In the data rows, 500 means zero.
Some points, each followed by its number:
tensor([379, 351, 599, 486, 590, 565, 634, 452, 630, 539, 459, 509, 535, 377, 513, 371, 400, 595]) 0
tensor([513, 610, 550, 367, 608, 423, 376, 631, 585, 540, 418, 473, 515, 558, 542, 496, 427, 486]) 1
tensor([503, 455, 385, 516, 301, 525, 528, 601, 455, 546, 512, 495, 373, 475, 397, 640, 648, 547]) 2
tensor([542, 553, 438, 551, 449, 617, 569, 445, 413, 426, 506, 412, 543, 491, 407, 496, 423, 529]) 3
tensor([517, 568, 531, 585, 365, 577, 447, 405, 331, 453, 609, 526, 510, 594, 559, 446, 548, 484]) 4
tensor([589, 576, 652, 414, 553, 700, 351, 591, 505, 358, 475, 445, 474, 534, 527, 329, 367, 496]) 5
tensor([426, 494, 853, 410, 684, 531, 552, 552, 733, 346, 415, 606, 412, 440, 711, 166, 418, 484]) 6
tensor([490, 557, 683, 432, 671, 403, 257, 667, 417, 647, 410, 541, 567, 336, 389, 563, 437, 320]) 7
tensor([523, 558, 498, 560, 411, 561, 524, 496, 390, 373, 568, 426, 542, 595, 503, 498, 543, 463]) 8
tensor([481, 399, 318, 566, 384, 348, 514, 654, 420, 693, 465, 459, 385, 532, 354, 703, 640, 475]) 9
tensor([535, 559, 377, 584, 460, 489, 493, 424, 459, 549, 454, 495, 518, 486, 475, 548, 578, 425]) 10
tensor([493, 555, 260, 516, 393, 489, 652, 547, 559, 416, 473, 424, 385, 604, 538, 349, 576, 552]) 11
tensor([496, 535, 401, 545, 437, 536, 526, 450, 440, 481, 508, 445, 544, 606, 554, 492, 563, 444]) 12
tensor([467, 355, 602, 515, 442, 512, 472, 568, 457, 528, 619, 477, 441, 500, 429, 453, 495, 541]) 13
tensor([455, 496, 355, 467, 534, 516, 616, 566, 530, 559, 365, 367, 499, 533, 529, 528, 541, 533]) 14
tensor([496, 466, 503, 479, 527, 488, 306, 533, 361, 701, 497, 485, 598, 451, 440, 692, 495, 451]) 15
tensor([550, 500, 429, 494, 390, 499, 369, 573, 392, 604, 476, 440, 441, 623, 416, 608, 516, 513]) 16
tensor([560, 398, 543, 550, 487, 376, 482, 613, 498, 528, 475, 572, 323, 526, 331, 620, 465, 529]) 17
tensor([541, 432, 464, 505, 472, 363, 449, 456, 445, 595, 593, 529, 412, 707, 565, 634, 579, 558]) 18
tensor([546, 537, 525, 426, 398, 582, 495, 451, 535, 379, 517, 559, 430, 639, 650, 470, 528, 610]) 19
tensor([405, 404, 678, 533, 682, 433, 516, 458, 539, 657, 628, 606, 675, 236, 490, 564, 499, 509]) 20
tensor([525, 517, 369, 436, 449, 476, 593, 380, 656, 428, 481, 458, 462, 686, 578, 553, 484, 600]) 21
tensor([696, 446, 731, 532, 545, 355, 141, 554, 675, 534, 412, 532, 417, 430, 249, 605, 426, 391]) 22
tensor([387, 568, 367, 569, 455, 616, 695, 494, 457, 329, 609, 432, 644, 202, 388, 297, 490, 431]) 23
tensor([586, 541, 311, 578, 343, 585, 588, 469, 479, 447, 427, 399, 447, 498, 338, 612, 498, 437]) 24
tensor([506, 446, 536, 397, 519, 470, 432, 421, 629, 481, 607, 441, 599, 601, 519, 522, 470, 582]) 25
tensor([495, 409, 782, 460, 626, 332, 220, 525, 462, 609, 752, 601, 669, 537, 470, 604, 488, 528]) 26
tensor([604, 461, 222, 585, 411, 459, 448, 535, 399, 541, 468, 418, 371, 632, 334, 704, 606, 497]) 27
tensor([544, 516, 484, 546, 438, 471, 419, 508, 366, 469, 531, 448, 484, 602, 408, 521, 476, 467]) 28
tensor([598, 438, 520, 439, 554, 462, 474, 565, 638, 410, 494, 499, 323, 549, 457, 421, 430, 603]) 29
tensor([500, 438, 804, 378, 542, 585, 399, 539, 570, 384, 593, 562, 498, 532, 583, 237, 379, 655]) 30
tensor([481, 475, 633, 413, 586, 427, 400, 475, 632, 351, 701, 440, 695, 286, 333, 429, 380, 657]) 31
tensor([527, 607, 312, 494, 441, 605, 515, 418, 543, 454, 323, 374, 539, 463, 484, 453, 416, 508]) 32
tensor([470, 376, 297, 516, 355, 391, 604, 374, 693, 477, 558, 391, 385, 527, 397, 493, 505, 613]) 33
tensor([511, 453, 724, 523, 552, 478, 404, 521, 422, 480, 675, 565, 494, 386, 395, 465, 401, 482]) 34
tensor([428, 574, 423, 525, 524, 621, 603, 514, 219, 481, 710, 470, 623, 564, 624, 535, 596, 521]) 35
tensor([473, 518, 383, 418, 635, 459, 591, 508, 601, 491, 476, 565, 543, 423, 579, 540, 534, 584]) 36
tensor([554, 457, 555, 486, 535, 404, 437, 466, 618, 483, 433, 525, 436, 529, 480, 451, 419, 565]) 37
tensor([402, 539, 368, 546, 488, 580, 596, 497, 252, 492, 698, 513, 621, 523, 610, 542, 621, 526]) 38
tensor([562, 330, 749, 499, 477, 690, 513, 505, 557, 475, 338, 583, 295, 531, 520, 545, 391, 599]) 39
tensor([444, 598, 368, 542, 604, 384, 660, 584, 498, 569, 413, 525, 479, 459, 520, 477, 564, 376]) 40
tensor([576, 601, 489, 569, 489, 542, 447, 546, 530, 363, 420, 502, 445, 305, 400, 376, 529, 364]) 41
tensor([526, 527, 460, 610, 430, 306, 320, 619, 203, 531, 798, 591, 553, 323, 303, 637, 642, 330]) 42
tensor([600, 506, 560, 490, 469, 531, 309, 540, 538, 451, 423, 462, 464, 494, 385, 507, 476, 513]) 43
tensor([579, 592, 569, 519, 503, 538, 415, 404, 430, 410, 538, 432, 528, 708, 552, 477, 490, 517]) 44
tensor([492, 564, 306, 564, 331, 513, 715, 343, 356, 359, 592, 466, 424, 710, 634, 410, 547, 618]) 45
tensor([460, 520, 681, 524, 558, 530, 517, 450, 494, 560, 413, 589, 507, 451, 565, 498, 457, 404]) 46
tensor([500, 477, 778, 579, 633, 517, 370, 432, 367, 390, 535, 503, 596, 320, 424, 394, 316, 364]) 47
tensor([452, 647, 356, 555, 402, 530, 520, 553, 271, 601, 439, 429, 587, 551, 559, 625, 627, 316]) 48
tensor([675, 437, 773, 487, 597, 364, 196, 545, 710, 501, 448, 518, 412, 472, 303, 590, 448, 408]) 49
tensor([498, 491, 446, 470, 380, 556, 564, 442, 610, 400, 504, 537, 384, 513, 551, 432, 548, 649]) 50
tensor([441, 658, 488, 416, 581, 497, 545, 532, 707, 413, 392, 415, 538, 404, 537, 233, 452, 485]) 51
tensor([541, 671, 369, 405, 578, 437, 433, 633, 615, 475, 365, 458, 538, 497, 509, 503, 511, 425]) 52
tensor([546, 617, 501, 484, 440, 634, 555, 457, 560, 347, 472, 428, 558, 440, 452, 396, 439, 449]) 53
tensor([466, 503, 737, 422, 620, 523, 499, 424, 578, 517, 514, 579, 494, 675, 721, 432, 423, 566]) 54
tensor([524, 547, 330, 586, 457, 488, 494, 408, 403, 555, 496, 493, 528, 448, 459, 534, 585, 409]) 55
tensor([406, 550, 392, 582, 468, 650, 721, 485, 418, 330, 630, 410, 617, 225, 375, 310, 485, 437]) 56
tensor([409, 541, 551, 491, 632, 483, 621, 504, 546, 509, 394, 533, 497, 489, 633, 373, 437, 419]) 57
tensor([580, 614, 574, 532, 425, 522, 314, 412, 387, 424, 529, 463, 512, 713, 536, 474, 509, 511]) 58
tensor([506, 461, 451, 610, 401, 548, 582, 477, 487, 446, 519, 440, 468, 383, 373, 491, 526, 488]) 59
tensor([587, 454, 599, 625, 507, 656, 427, 512, 273, 439, 571, 509, 522, 416, 354, 575, 448, 474]) 60
tensor([509, 490, 476, 425, 528, 469, 490, 517, 655, 449, 531, 446, 538, 475, 480, 448, 437, 576]) 61
tensor([393, 523, 492, 487, 462, 484, 693, 330, 756, 324, 519, 566, 474, 343, 624, 235, 515, 475]) 62
tensor([556, 553, 561, 404, 659, 436, 291, 540, 465, 535, 639, 514, 677, 473, 542, 613, 535, 436]) 63
tensor([641, 664, 350, 424, 442, 515, 385, 601, 632, 414, 250, 301, 437, 701, 508, 534, 534, 442]) 64
tensor([449, 432, 512, 488, 496, 393, 556, 615, 579, 580, 469, 586, 379, 473, 489, 507, 539, 547]) 65
tensor([621, 424, 571, 476, 438, 620, 330, 625, 532, 598, 351, 581, 369, 486, 404, 676, 466, 545]) 66
tensor([584, 610, 654, 407, 536, 704, 381, 581, 494, 341, 442, 441, 493, 531, 511, 314, 374, 479]) 67
tensor([579, 519, 546, 576, 482, 720, 494, 579, 337, 437, 380, 360, 502, 622, 401, 489, 344, 412]) 68
tensor([503, 516, 425, 532, 436, 542, 558, 461, 480, 499, 495, 427, 493, 600, 555, 450, 507, 453]) 69
tensor([486, 523, 361, 520, 407, 532, 567, 465, 510, 512, 447, 436, 497, 595, 546, 489, 564, 473]) 70
tensor([505, 520, 436, 378, 426, 423, 427, 376, 677, 559, 595, 498, 529, 716, 688, 451, 540, 706]) 71
tensor([555, 429, 477, 482, 595, 437, 484, 543, 623, 566, 267, 459, 399, 489, 386, 595, 409, 493]) 72
tensor([559, 557, 452, 577, 437, 530, 353, 568, 193, 654, 602, 486, 634, 502, 412, 803, 638, 390]) 73
tensor([475, 339, 622, 493, 396, 598, 414, 477, 564, 496, 577, 353, 495, 402, 336, 342, 410, 608]) 74
tensor([522, 382, 695, 517, 602, 326, 354, 537, 613, 660, 534, 592, 498, 441, 340, 707, 448, 465]) 75
tensor([466, 542, 349, 505, 417, 513, 643, 493, 548, 395, 486, 454, 406, 604, 580, 338, 544, 573]) 76
tensor([524, 360, 648, 410, 579, 344, 389, 600, 743, 583, 472, 607, 403, 354, 363, 603, 463, 601]) 77
tensor([550, 580, 509, 497, 403, 588, 368, 670, 266, 562, 449, 478, 486, 572, 450, 609, 523, 332]) 78
tensor([465, 596, 518, 486, 653, 446, 677, 485, 513, 408, 511, 586, 545, 508, 668, 413, 517, 422]) 79
tensor([407, 456, 569, 515, 493, 473, 577, 549, 517, 457, 534, 478, 538, 340, 375, 341, 407, 516]) 80
tensor([498, 404, 314, 615, 415, 456, 628, 360, 482, 523, 483, 436, 479, 570, 493, 533, 576, 563]) 81
tensor([507, 444, 471, 433, 466, 533, 478, 535, 492, 542, 593, 574, 499, 340, 428, 661, 591, 550]) 82
tensor([532, 509, 367, 524, 473, 506, 616, 360, 609, 392, 605, 537, 538, 339, 477, 571, 566, 551]) 83
tensor([412, 558, 395, 544, 479, 581, 584, 514, 224, 464, 697, 498, 669, 478, 591, 544, 639, 531]) 84
tensor([408, 347, 624, 493, 512, 547, 566, 487, 692, 557, 411, 544, 511, 328, 498, 374, 405, 590]) 85
tensor([488, 574, 303, 555, 318, 476, 687, 315, 357, 344, 581, 485, 465, 674, 615, 402, 532, 570]) 86
tensor([445, 482, 341, 557, 479, 290, 532, 388, 584, 570, 670, 396, 668, 433, 344, 594, 545, 517]) 87
tensor([568, 599, 545, 480, 572, 533, 463, 557, 593, 424, 323, 451, 479, 417, 428, 456, 428, 439]) 88
tensor([478, 586, 596, 462, 443, 560, 373, 548, 473, 532, 561, 393, 729, 639, 504, 532, 514, 563]) 89
tensor([504, 385, 760, 446, 637, 477, 369, 551, 470, 610, 453, 539, 491, 622, 541, 540, 373, 559]) 90
tensor([565, 560, 481, 500, 438, 429, 397, 422, 654, 366, 448, 394, 464, 554, 496, 297, 474, 458]) 91
tensor([649, 508, 376, 555, 416, 475, 383, 487, 354, 502, 490, 513, 353, 781, 506, 649, 557, 544]) 92
tensor([451, 495, 551, 410, 594, 339, 455, 614, 666, 558, 612, 507, 591, 369, 413, 551, 572, 549]) 93
tensor([532, 455, 426, 399, 368, 460, 449, 512, 521, 368, 711, 480, 456, 461, 393, 482, 559, 688]) 94
tensor([536, 536, 646, 423, 560, 601, 384, 536, 368, 436, 514, 508, 483, 567, 561, 449, 368, 461]) 95
tensor([444, 629, 395, 409, 513, 517, 585, 483, 809, 546, 279, 411, 537, 439, 625, 368, 518, 414]) 96
tensor([601, 530, 404, 474, 464, 382, 376, 636, 526, 596, 397, 483, 392, 573, 421, 651, 555, 399]) 97
New points follow, each followed by the number of its nearest point above.
tensor([484, 449, 524, 481, 517, 535, 364, 516, 303, 717, 514, 486, 591, 447, 452, 711, 519, 448]) ~ 15
tensor([534, 592, 515, 511, 442, 601, 396, 675, 252, 534, 472, 444, 442, 571, 427, 555, 505, 295]) ~ 78
tensor([497, 472, 731, 571, 700, 529, 493, 495, 423, 619, 419, 613, 669, 383, 525, 623, 445, 393]) ~ 46
tensor([580, 631, 279, 447, 389, 395, 398, 494, 458, 530, 302, 326, 390, 869, 540, 522, 478, 403]) ~ 64
tensor([536, 358, 694, 528, 446, 672, 539, 530, 520, 466, 323, 546, 322, 555, 502, 560, 428, 560]) ~ 39
tensor([562, 380, 319, 427, 465, 535, 541, 466, 560, 514, 544, 373, 425, 696, 485, 709, 528, 701]) ~ 21
tensor([449, 607, 351, 537, 570, 377, 634, 575, 489, 584, 392, 536, 498, 481, 547, 496, 575, 349]) ~ 40
tensor([513, 483, 481, 474, 394, 553, 551, 461, 589, 413, 477, 516, 395, 543, 525, 410, 531, 607]) ~ 50
tensor([480, 596, 293, 461, 481, 623, 610, 452, 524, 484, 296, 397, 525, 458, 564, 400, 415, 525]) ~ 32
tensor([420, 579, 547, 561, 650, 507, 629, 476, 226, 525, 513, 673, 554, 516, 728, 460, 550, 338]) ~ 79
tensor([557, 617, 457, 461, 379, 597, 339, 680, 309, 535, 440, 432, 473, 601, 444, 606, 522, 353]) ~ 78
tensor([417, 527, 802, 416, 696, 515, 551, 560, 775, 351, 354, 617, 441, 401, 688, 172, 421, 444]) ~ 6
tensor([477, 350, 323, 557, 401, 363, 502, 686, 390, 721, 517, 492, 355, 520, 303, 759, 641, 501]) ~ 9
tensor([478, 499, 423, 489, 403, 556, 632, 469, 594, 417, 441, 536, 395, 506, 575, 397, 546, 611]) ~ 50
tensor([577, 457, 704, 480, 669, 311, 208, 635, 370, 715, 472, 680, 432, 460, 449, 649, 454, 273]) ~ 7
tensor([397, 643, 400, 439, 481, 535, 680, 466, 832, 563, 220, 452, 557, 378, 648, 338, 532, 406]) ~ 96
tensor([430, 650, 351, 446, 455, 473, 618, 472, 817, 556, 239, 469, 594, 365, 643, 377, 550, 408]) ~ 96
tensor([428, 428, 580, 543, 518, 458, 579, 513, 557, 501, 531, 472, 487, 392, 364, 370, 375, 530]) ~ 80
tensor([427, 548, 750, 424, 671, 523, 570, 543, 728, 358, 370, 591, 430, 412, 695, 155, 418, 449]) ~ 6
tensor([592, 511, 286, 578, 367, 540, 488, 479, 213, 358, 603, 470, 383, 762, 466, 527, 520, 516]) ~ 92
tensor([434, 377, 637, 458, 687, 489, 574, 398, 700, 508, 502, 589, 587, 438, 648, 381, 408, 591]) ~ 0
tensor([446, 607, 451, 440, 515, 551, 648, 465, 799, 524, 273, 428, 506, 453, 641, 363, 463, 408]) ~ 96
tensor([521, 577, 599, 560, 643, 410, 475, 439, 646, 554, 242, 396, 589, 423, 408, 515, 376, 274]) ~ 88
tensor([573, 567, 557, 464, 418, 391, 252, 474, 754, 496, 506, 354, 600, 402, 286, 536, 496, 528]) ~ 43
tensor([489, 356, 357, 559, 398, 323, 491, 668, 427, 732, 443, 498, 352, 501, 322, 700, 634, 502]) ~ 9
tensor([591, 444, 614, 612, 504, 660, 443, 499, 259, 412, 556, 517, 535, 379, 332, 599, 425, 486]) ~ 60
tensor([449, 454, 799, 479, 671, 536, 507, 462, 506, 527, 635, 627, 688, 372, 570, 521, 490, 511]) ~ 20
tensor([420, 366, 613, 405, 679, 390, 609, 506, 556, 604, 636, 690, 522, 380, 581, 578, 455, 545]) ~ 20
tensor([537, 531, 482, 439, 386, 559, 392, 454, 607, 365, 499, 305, 538, 575, 458, 324, 415, 588]) ~ 91
tensor([502, 393, 426, 486, 521, 460, 698, 460, 750, 633, 193, 490, 286, 667, 525, 614, 446, 571]) ~ 72
tensor([497, 511, 721, 593, 619, 516, 388, 427, 334, 415, 530, 469, 584, 373, 406, 396, 334, 327]) ~ 47
tensor([410, 663, 429, 446, 497, 519, 614, 492, 788, 544, 238, 450, 556, 413, 656, 381, 517, 361]) ~ 96
tensor([422, 484, 576, 503, 514, 431, 573, 525, 616, 458, 479, 477, 521, 355, 407, 314, 382, 489]) ~ 80
tensor([460, 465, 509, 450, 537, 585, 718, 433, 690, 485, 358, 518, 502, 630, 634, 520, 455, 646]) ~ 21
tensor([546, 502, 450, 536, 391, 462, 417, 488, 367, 487, 552, 453, 490, 611, 410, 554, 524, 524]) ~ 28
tensor([517, 500, 725, 607, 571, 530, 399, 419, 374, 380, 532, 507, 577, 325, 400, 416, 337, 331]) ~ 47
tensor([483, 582, 319, 488, 472, 634, 576, 454, 517, 477, 308, 395, 525, 441, 524, 434, 423, 535]) ~ 32
tensor([576, 582, 323, 569, 331, 595, 571, 482, 453, 435, 384, 415, 476, 509, 332, 638, 536, 411]) ~ 24
tensor([499, 484, 466, 486, 401, 617, 609, 460, 584, 400, 490, 521, 402, 513, 533, 425, 538, 646]) ~ 50
tensor([478, 577, 407, 394, 394, 418, 430, 396, 621, 596, 556, 521, 566, 672, 677, 471, 557, 636]) ~ 71
tensor([575, 453, 662, 593, 525, 680, 485, 517, 325, 394, 513, 491, 535, 379, 336, 575, 423, 456]) ~ 60
tensor([385, 457, 496, 554, 546, 446, 731, 409, 409, 602, 524, 638, 557, 604, 721, 564, 559, 499]) ~ 79
tensor([449, 512, 300, 554, 457, 328, 505, 426, 535, 572, 663, 412, 654, 414, 365, 573, 568, 523]) ~ 87
tensor([531, 583, 471, 415, 362, 456, 339, 561, 546, 492, 463, 449, 467, 509, 454, 452, 512, 553]) ~ 43
tensor([377, 387, 577, 527, 618, 380, 538, 413, 614, 672, 610, 621, 706, 228, 502, 563, 548, 566]) ~ 20
tensor([471, 529, 375, 432, 579, 434, 530, 489, 577, 526, 463, 526, 493, 527, 572, 471, 520, 525]) ~ 36
tensor([494, 483, 385, 443, 589, 439, 529, 501, 588, 520, 481, 509, 444, 532, 540, 500, 540, 555]) ~ 36
tensor([491, 508, 510, 379, 579, 383, 388, 375, 715, 499, 531, 469, 631, 401, 481, 412, 389, 568]) ~ 61
tensor([491, 503, 449, 473, 426, 557, 597, 473, 564, 409, 498, 547, 401, 546, 587, 418, 569, 639]) ~ 50
tensor([368, 547, 580, 475, 519, 592, 661, 566, 581, 635, 378, 545, 533, 469, 683, 425, 549, 479]) ~ 57
tensor([603, 559, 547, 477, 631, 394, 353, 623, 409, 536, 456, 598, 479, 655, 517, 722, 558, 418]) ~ 97
tensor([561, 525, 473, 565, 406, 469, 387, 525, 347, 464, 560, 415, 462, 626, 358, 522, 499, 462]) ~ 28
tensor([527, 587, 583, 556, 623, 397, 477, 450, 675, 547, 269, 437, 553, 443, 425, 505, 368, 277]) ~ 88
tensor([548, 586, 528, 489, 436, 600, 384, 687, 234, 576, 481, 456, 449, 592, 444, 646, 516, 323]) ~ 78
tensor([522, 614, 332, 493, 479, 657, 558, 453, 505, 469, 286, 372, 494, 506, 555, 397, 375, 512]) ~ 32
tensor([427, 516, 625, 554, 611, 457, 494, 473, 479, 585, 539, 640, 585, 328, 535, 427, 535, 348]) ~ 46
tensor([468, 616, 609, 385, 747, 260, 475, 486, 945, 437, 429, 505, 600, 342, 504, 317, 400, 456]) ~ 51
tensor([542, 368, 688, 533, 452, 660, 506, 515, 579, 465, 338, 564, 300, 526, 492, 525, 409, 553]) ~ 39
tensor([486, 607, 312, 467, 511, 635, 595, 434, 529, 456, 307, 391, 519, 456, 575, 377, 413, 501]) ~ 32
tensor([527, 501, 400, 516, 485, 485, 624, 331, 592, 393, 586, 562, 525, 325, 456, 554, 561, 539]) ~ 83
tensor([505, 518, 638, 553, 370, 661, 367, 490, 247, 500, 648, 508, 640, 652, 580, 543, 567, 532]) ~ 4
tensor([503, 510, 446, 478, 413, 550, 580, 452, 585, 408, 488, 518, 385, 546, 576, 410, 535, 655]) ~ 50
tensor([478, 510, 473, 484, 510, 516, 374, 510, 331, 683, 476, 491, 616, 432, 480, 673, 512, 431]) ~ 15
tensor([525, 571, 674, 484, 491, 526, 415, 653, 355, 362, 679, 583, 557, 408, 436, 481, 531, 417]) ~ 34
tensor([538, 587, 345, 423, 590, 458, 485, 518, 653, 515, 392, 439, 554, 589, 608, 559, 518, 477]) ~ 52
tensor([482, 371, 288, 596, 362, 341, 514, 663, 405, 720, 494, 486, 410, 490, 319, 753, 660, 494]) ~ 9
tensor([594, 435, 628, 626, 490, 669, 440, 486, 272, 411, 593, 529, 517, 400, 332, 582, 433, 498]) ~ 60
tensor([528, 600, 547, 423, 492, 485, 492, 521, 610, 405, 458, 574, 477, 616, 599, 481, 468, 502]) ~ 19
tensor([510, 510, 427, 509, 380, 550, 576, 471, 579, 422, 486, 532, 411, 531, 556, 425, 538, 626]) ~ 50
tensor([554, 690, 720, 544, 589, 494, 274, 611, 430, 356, 494, 385, 664, 377, 330, 404, 391, 257]) ~ 47
tensor([518, 387, 563, 611, 522, 606, 557, 461, 169, 505, 641, 696, 432, 425, 550, 596, 534, 446]) ~ 60
tensor([519, 499, 742, 602, 598, 503, 334, 469, 380, 446, 535, 514, 566, 352, 393, 407, 325, 338]) ~ 47
tensor([510, 604, 300, 484, 433, 672, 570, 446, 465, 454, 346, 385, 523, 515, 538, 424, 421, 529]) ~ 32
tensor([521, 654, 426, 523, 370, 529, 458, 424, 511, 308, 569, 386, 601, 485, 441, 314, 484, 504]) ~ 53
tensor([479, 459, 507, 552, 468, 370, 471, 476, 580, 610, 590, 435, 577, 363, 292, 658, 545, 514]) ~ 87
tensor([553, 459, 594, 601, 468, 652, 459, 497, 268, 441, 558, 506, 560, 403, 367, 584, 483, 501]) ~ 60
tensor([383, 542, 792, 423, 716, 543, 606, 502, 750, 353, 386, 596, 466, 397, 733, 105, 402, 449]) ~ 6
tensor([470, 356, 556, 524, 354, 547, 409, 438, 550, 501, 611, 395, 535, 384, 337, 397, 439, 606]) ~ 74
tensor([529, 763, 331, 523, 445, 570, 577, 624, 382, 547, 347, 407, 531, 573, 522, 555, 647, 295]) ~ 48
tensor([475, 410, 667, 522, 659, 452, 531, 553, 453, 575, 552, 687, 621, 315, 429, 736, 517, 489]) ~ 20
tensor([492, 376, 356, 579, 412, 386, 565, 641, 437, 654, 447, 424, 338, 552, 350, 654, 601, 489]) ~ 9
tensor([359, 417, 648, 531, 642, 433, 575, 427, 559, 677, 619, 637, 694, 227, 538, 546, 564, 539]) ~ 20
tensor([416, 393, 553, 417, 624, 346, 546, 459, 535, 582, 643, 721, 565, 378, 593, 528, 478, 543]) ~ 20
tensor([480, 380, 343, 584, 404, 356, 539, 650, 423, 661, 470, 459, 343, 543, 330, 681, 642, 482]) ~ 9
tensor([492, 578, 676, 440, 680, 361, 246, 680, 417, 689, 429, 558, 584, 366, 425, 553, 447, 317]) ~ 7
tensor([598, 553, 440, 429, 466, 414, 543, 581, 726, 450, 388, 509, 371, 705, 572, 518, 550, 573]) ~ 21
tensor([481, 349, 656, 519, 479, 604, 478, 546, 348, 509, 707, 597, 453, 539, 553, 548, 551, 621]) ~ 13
tensor([414, 455, 562, 531, 503, 444, 565, 527, 548, 499, 502, 490, 509, 331, 368, 333, 412, 507]) ~ 80
tensor([486, 609, 281, 483, 447, 588, 554, 412, 566, 469, 337, 398, 528, 464, 549, 421, 430, 524]) ~ 32
tensor([510, 516, 461, 378, 417, 390, 414, 381, 641, 571, 647, 536, 516, 721, 686, 487, 578, 690]) ~ 71
tensor([435, 359, 637, 532, 471, 523, 480, 591, 494, 503, 614, 503, 423, 449, 412, 387, 507, 542]) ~ 13
tensor([370, 425, 640, 520, 679, 400, 505, 429, 562, 668, 675, 632, 774, 197, 518, 579, 566, 534]) ~ 20
tensor([516, 465, 485, 379, 487, 469, 436, 420, 664, 486, 591, 443, 594, 609, 560, 479, 454, 613]) ~ 25
tensor([438, 442, 545, 517, 552, 436, 607, 515, 572, 483, 471, 449, 506, 365, 373, 338, 371, 491]) ~ 80
tensor([566, 556, 313, 587, 323, 598, 599, 464, 452, 440, 398, 412, 480, 511, 357, 639, 531, 445]) ~ 24
tensor([546, 470, 477, 564, 421, 447, 403, 522, 315, 493, 598, 469, 500, 585, 352, 551, 511, 474]) ~ 28
tensor([462, 352, 524, 486, 355, 541, 433, 433, 564, 484, 620, 388, 552, 395, 329, 419, 439, 608]) ~ 74
tensor([460, 371, 584, 548, 420, 527, 474, 575, 477, 525, 603, 483, 460, 443, 423, 410, 517, 532]) ~ 13
tensor([477, 337, 344, 563, 410, 382, 534, 659, 397, 712, 509, 507, 336, 548, 347, 734, 630, 498]) ~ 9
tensor([550, 513, 410, 506, 506, 531, 599, 351, 618, 420, 598, 549, 507, 352, 497, 529, 522, 564]) ~ 83
tensor([577, 560, 545, 489, 422, 612, 357, 672, 260, 571, 427, 480, 431, 628, 456, 628, 509, 361]) ~ 78
tensor([463, 554, 379, 539, 634, 420, 678, 598, 515, 592, 406, 506, 426, 509, 538, 512, 547, 367]) ~ 40
tensor([476, 421, 591, 623, 536, 421, 428, 546, 367, 468, 753, 544, 584, 244, 280, 412, 494, 371]) ~ 34
tensor([412, 471, 607, 519, 539, 451, 565, 520, 525, 487, 484, 508, 543, 345, 406, 307, 400, 470]) ~ 80
tensor([507, 385, 410, 495, 507, 338, 489, 591, 401, 647, 396, 582, 240, 686, 548, 627, 552, 510]) ~ 18
tensor([442, 556, 573, 546, 617, 438, 484, 524, 466, 630, 504, 615, 586, 356, 585, 423, 548, 298]) ~ 46
tensor([563, 470, 389, 560, 383, 557, 391, 466, 471, 452, 495, 362, 503, 637, 390, 535, 431, 535]) ~ 28
tensor([532, 384, 564, 463, 543, 402, 451, 356, 665, 557, 408, 496, 436, 620, 529, 499, 382, 645]) ~ 37
tensor([530, 537, 563, 569, 335, 657, 375, 450, 247, 467, 648, 502, 622, 671, 567, 548, 589, 509]) ~ 4
tensor([572, 601, 489, 503, 398, 641, 384, 680, 230, 545, 429, 391, 480, 595, 383, 659, 502, 320]) ~ 78
tensor([507, 485, 350, 526, 314, 508, 512, 592, 469, 549, 486, 448, 347, 476, 374, 601, 630, 566]) ~ 2
tensor([456, 385, 370, 529, 423, 371, 550, 690, 424, 704, 465, 471, 367, 499, 347, 660, 616, 471]) ~ 9
tensor([506, 498, 503, 487, 545, 495, 344, 534, 333, 690, 498, 479, 613, 423, 444, 693, 495, 435]) ~ 15
tensor([487, 401, 367, 488, 527, 460, 621, 301, 581, 563, 489, 492, 523, 636, 656, 552, 459, 644]) ~ 21
tensor([551, 554, 298, 584, 345, 614, 618, 472, 404, 444, 440, 405, 505, 510, 358, 638, 573, 444]) ~ 24
tensor([430, 570, 373, 556, 594, 398, 669, 566, 476, 564, 405, 524, 481, 443, 511, 489, 569, 353]) ~ 40
tensor([430, 599, 364, 543, 604, 379, 644, 586, 509, 586, 403, 502, 497, 431, 516, 498, 558, 358]) ~ 40
tensor([531, 500, 446, 554, 381, 453, 419, 499, 358, 478, 559, 469, 475, 573, 395, 519, 506, 477]) ~ 28
tensor([473, 436, 571, 419, 532, 328, 417, 585, 648, 552, 630, 504, 540, 405, 353, 565, 486, 597]) ~ 93
tensor([476, 490, 482, 446, 519, 495, 480, 511, 585, 420, 554, 446, 572, 479, 491, 454, 458, 566]) ~ 61
tensor([536, 354, 715, 511, 413, 677, 542, 507, 544, 479, 329, 585, 292, 544, 506, 556, 421, 585]) ~ 39
tensor([582, 565, 347, 572, 369, 612, 562, 498, 444, 436, 421, 371, 479, 517, 349, 588, 511, 424]) ~ 24
tensor([521, 433, 473, 496, 515, 468, 637, 528, 590, 385, 422, 530, 300, 559, 481, 430, 385, 528]) ~ 29
tensor([530, 626, 269, 491, 482, 656, 603, 437, 522, 449, 292, 356, 496, 461, 552, 392, 376, 491]) ~ 32
tensor([474, 477, 358, 568, 473, 309, 515, 409, 545, 575, 677, 380, 628, 473, 353, 599, 581, 524]) ~ 87
tensor([524, 452, 390, 680, 419, 576, 687, 405, 451, 414, 475, 492, 443, 364, 355, 562, 532, 485]) ~ 59
tensor([446, 639, 395, 463, 494, 507, 551, 509, 770, 554, 272, 454, 551, 397, 635, 381, 513, 379]) ~ 96
tensor([525, 549, 610, 564, 401, 671, 387, 488, 213, 479, 675, 493, 619, 667, 594, 503, 572, 484]) ~ 4
tensor([603, 430, 611, 621, 479, 692, 423, 511, 258, 435, 586, 517, 518, 381, 313, 622, 438, 491]) ~ 60
tensor([562, 492, 411, 445, 474, 479, 548, 475, 584, 493, 429, 492, 379, 725, 588, 529, 454, 541]) ~ 21
tensor([514, 371, 566, 612, 520, 624, 544, 436, 172, 510, 638, 699, 444, 421, 536, 603, 525, 478]) ~ 60
tensor([426, 525, 818, 405, 702, 542, 573, 550, 747, 347, 369, 603, 434, 431, 720, 149, 408, 473]) ~ 6
